The same turns and mirrors carry the whole set onto itself and the rows of a family onto each other. Which other rows belong to the same family as each row named below? List them in the order they appear above.
These 20 rows form 4 families of 5 rows each.
K306: [ 22   8  23  22 -10  -5  21 -17  15  39  -9  -9   1  14 -15  34]
K691: [ 16  20  21  21 -15 -10   6 -24  13  42  -6 -18 -10  12 -18  29]
K758: [ 43 -18  -1   1  11   3 -17 -16 -27  23   4  39 -11 -19 -15  22]
K128: [ 25 -26   3 -37  12   4 -10  -9  38 -21  39 -18  10  22  12 -30]
K311: [ 30   3 -13 -27  32  21 -15 -14 -23 -27  53  -5  15 -20 -26  18]
K383: [ -9   2  23 -11 -20 -36   0  13  19  -6 -14 -25  14  10  -1 -18]
K308: [ 26 -18 -11 -34  11   9 -33   2  38 -27  40 -36   9   9  19  -8]
K576: [ 51 -20  -1   9   8   8 -38 -27 -14  22   4  22  -8 -13 -23  36]
K651: [  7   1  29   1  -9 -32 -19   3  29 -15 -20 -34  15   2  -3 -26]
K933: [ 47 -10  -6   0   9   8 -26 -22 -26  19  -6  24 -10 -20 -26  31]
K850: [ 47 -16   1   5   3   7 -36 -26 -20  23   1  13 -13 -25 -38  29]
K553: [ 19 -18  -2 -31  10   1 -25  -7  39 -24  54 -34   8  22  13  -7]
K690: [ 11  26  27  26 -16 -11  -5 -23  14  43   6 -20  -6   0  -9  27]
K564: [ 30 -22  -1 -41  16  10   2  -9 -17 -24  58   4  24 -18 -17  26]
K868: [ 12  26  23  30  -9 -16   9 -14   3  35   5 -23  -7   5 -15  32]
K549: [ 24 -22   3 -40  12   3 -25  -8  42 -27  41 -25   7  10  19 -16]
K773: [ 35  -7  -4 -26  30   8 -11 -10 -28 -32  53  -4  17 -30 -21  11]
K947: [ 35  -6  -8 -36  29  16  -5 -11 -20 -27  55  -2  14 -24 -14  27]
K307: [ -5   8  33 -11 -14 -34  -7   2  27 -11 -11 -36  11  -1  -3 -22]
K250: [ -2   7  35  -2   0 -27 -14   8  36 -17 -12 -38  10  -9  -2 -18]

The rest of the family of K947: K691, K933, K549, K307
The rest of the family of K576: K651, K553, K868, K773
The rest of the family of K564: K306, K758, K128, K383

The same turns and mirrors carry the whole set onto itself and the rows of a family onto each other. Which other rows belong to the same family as each row named below? List them in the order they appear above.
These 16 rows form 4 families of 4 rows each.
K388: [ -8 -20  22  -8  31  -4 -11  25 -31  25]
K646: [-17 -46  30  -5   8   3  12 -10 -20   5]
K45: [  6  33 -13  10 -27  -2  15  15  16 -26]
K717: [ -8 -35  18 -35   8 -19  -7  23 -21   9]
K684: [-17  24 -16  -8 -12  -9  24 -24  32 -11]
K73: [ -1 -45   6 -26  21  -7 -11  12   4  26]
K798: [ 23  32 -15  20  -2   9   8  -8  17 -19]
K527: [ 10 -49   8 -15   2  -6 -15   3  10  23]
K477: [-19  30 -16   7  -4   5  30 -10  29 -15]
K492: [-18  46  -9  21  -2   6  21  14  11  -5]
K871: [ -3 -34  23 -30  10 -17  -8  22 -29   4]
K945: [ 25  28  -7  14  -7   0   6 -26   4 -22]
K807: [-20 -22  13 -20  27 -10 -10  29 -12  33]
K363: [  3  46 -16  21  -3   4   6  19  17  -1]
K366: [ -9 -40  27 -10  28   3   4   0 -26   8]
K883: [ -4  33  -9  10 -27  -2  22  13  13 -28]

The rest of the family of K73: K798, K477, K366
The rest of the family of K684: K646, K527, K945
The rest of the family of K807: K388, K492, K363

The same turns and mirrors carry the whole set onto itself and the rows of a family onto each other. Which other rows belong to the same family as each row named below? List them in the order they appear above.
These 18 rows form 3 families of 6 rows each.
K422: [ 19  -5  16  24  -5  30  -1  13  51 -39  33  -8  26 -20   7]
K241: [ -2 -20  21  -3  32 -27  19 -21  33  13   6   9  23 -19  28]
K238: [  0  -5  16 -35  30 -16  32 -39  41  13 -13  15  21   0 -13]
K344: [ 40  -4  11  -4 -30  20  36   4  15 -23  11  15  27  52   5]
K216: [ 11 -17  24   1  35  -6  27 -37  30   7 -23  32  11 -17  19]
K670: [ -2  -5  12  -4 -23  26  36  -9  44 -29  10 -13  18 -36  21]
K148: [ 16 -20  27  -9   5  -2  38 -34   2  37   9   7  53  18 -24]
K209: [-30   5  21  30   8  53   6 -20  53  -6 -15 -21  45  16 -26]
K911: [ 19   6  19  41  16  33  13  -6  36 -10 -28  35   1  43   8]
K232: [-15  -1  18  23  21  43  23 -20  29  15  -8 -43  41  25 -36]
K444: [ 41  -3  16  25 -33  20  32  27  16 -22  18  12  26  18   2]
K659: [  4   5  23  27  35  10  12 -20  51 -17 -29   8   2  54   8]
K107: [-16   3  16  17  27  44   7   6  34 -12  31 -41  35  17 -22]
K876: [  5 -19  18   0  -3  10  14  -7   6  30  21   9  75  30 -21]
K698: [ 40   1  10  20 -32  25   4  -1  45  -9  17  41  15  24  10]
K915: [ 16   4   2  -3  15  23   8 -31  53   9 -30  43   2  35   4]
K123: [  3  -7  13  18   1  27  30  10  38 -25   6 -40  25 -36   1]
K789: [-11   0  24 -19  16  -1  36 -16  16  22  32 -20  42  26 -36]

The rest of the family of K216: K148, K911, K232, K444, K123
The rest of the family of K209: K241, K344, K670, K659, K876

The same turns and mirrors carry the whole set onto itself and the rows of a family onto each other. Which other rows belong to the same family as each row named below? List them in the order they appear above.
These 15 rows form 3 families of 5 rows each.
K846: [ 36 -28  -4 -26  13  59 -16   6  18  21  68 -24 -14 -14  -8 -19]
K141: [ 23 -25  -5 -23  19  46 -22   3  10  31  77 -11 -20 -18 -35 -26]
K750: [ -5  16  27   5  24  15  14  28 -13  25  40 -18   4  13  12  36]
K890: [-25  19  23   9  25  -7   3  23 -20  37  48  -7   1   6 -22  24]
K218: [-45   8  20  12   8 -28 -11  22   4  35  37 -18  16   1 -28  10]
K206: [-38  -2  20   7  -6 -19  -8  25  27  22  21 -38  29   6   2  13]
K749: [ 26  -6  35 -26   4   7 -30  -6  44   7   7 -31  34  17  21  -5]
K423: [ -1  10  32 -15  25 -23 -44 -14   4  38  37   9  11   4 -52 -21]
K372: [ 32  19  38 -19  44  11 -21 -10 -18  33  44  15  -2  14 -26   2]
K989: [ -4  -6  29 -20   1 -27 -48 -12  42  22  14 -20  34   7 -23 -26]
K629: [-13   4  24   3   3   7   8  28  15  15  23 -38  22  13  28  30]
K624: [  8 -41 -10 -25  -6  30 -34   3  44  22  58 -33   1 -20 -25 -37]
K110: [  6 -31  -8 -22   7  28 -33   1  24  32  71 -18 -12 -22 -45 -38]
K71: [ 49  10  40 -26  30  30 -14  -5   6  12  24  -9  11  21  20  11]
K474: [ 26 -37  -6 -27  -2  49 -23   7  41  15  56 -37  -2 -14  -3 -27]

The rest of the family of K750: K890, K218, K206, K629
The rest of the family of K423: K749, K372, K989, K71

The same turns and mirrors carry the whole set onto itself and the rows of a family onto each other. Which other rows belong to the same family as each row named below? List them in the order they appear above.
These 32 rows form 4 families of 8 rows each.
K225: [  5  37   9 -16 -19  21 -10   3  32]
K70: [ 22 -13   5 -30  34   9  38   2 -10]
K724: [-19 -18 -26  20  23   4  -1  -7  27]
K590: [-36 -15  11  21   3  -4  -2  20  11]
K63: [  0  40  22 -29 -10   6  -5   9  21]
K628: [ 22 -26 -37   9   4  12   0   0 -26]
K386: [ 23 -16 -32   8 -18 -15  -3   4 -20]
K23: [ -2 -31 -32  24  18  18  -1  -6  12]
K433: [ -8 -44 -15   0  18  24   0   3  26]
K418: [ 15  -6  10   1 -19  -2 -19  21 -39]
K941: [ 20 -17  -7 -18  28  29  39  -9  -2]
K437: [  5  10  -5  18  -9 -22  -7  28 -27]
K743: [  8  17  44 -27   6  -5  18  16  -3]
K237: [  5 -23 -29   4  18  36  20  -5  25]
K539: [-11  31  19 -11 -10  -9 -29   8  12]
K197: [ 40  -8 -28   2  -4   3 -23   0 -20]
K17: [  3  -6  26 -27   8  21  40  20 -18]
K390: [ 6 21 31 -8 14  6 42  5 -6]
K611: [ 29  10 -32  -5  -5  27 -23 -21  11]
K72: [-34  -2  21  -2  14  -1  13  24  27]
K682: [ 34  24 -20 -25   3  28  -1 -16  21]
K956: [ -1  39  12 -28   3  17 -32  10  11]
K182: [-18  -6  13   2  -2 -25  -8  30 -25]
K573: [ 35 -13 -10  -2   7 -14 -23   4 -31]
K356: [  7   7  14  -2 -18 -20 -28  27 -21]
K326: [-39 -12  -6  21  -4  16   2   9  20]
K208: [-28 -17  13  12  26  18  -4  29  20]
K245: [ 46  -3  -7 -20  11  32  26 -13  -5]
K643: [ 20  13 -16 -37  -5  24 -27 -15  16]
K481: [ 25  31 -12 -19   7  10 -12 -14  38]
K102: [-14  -1  35 -21  14   8  36  17  -3]
K93: [ 27  -5   5 -20   5  13  47 -22   1]

The rest of the family of K208: K386, K433, K437, K390, K956, K643, K93
The rest of the family of K611: K628, K743, K237, K539, K72, K182, K245
The rest of the family of K17: K225, K70, K724, K418, K573, K326, K481

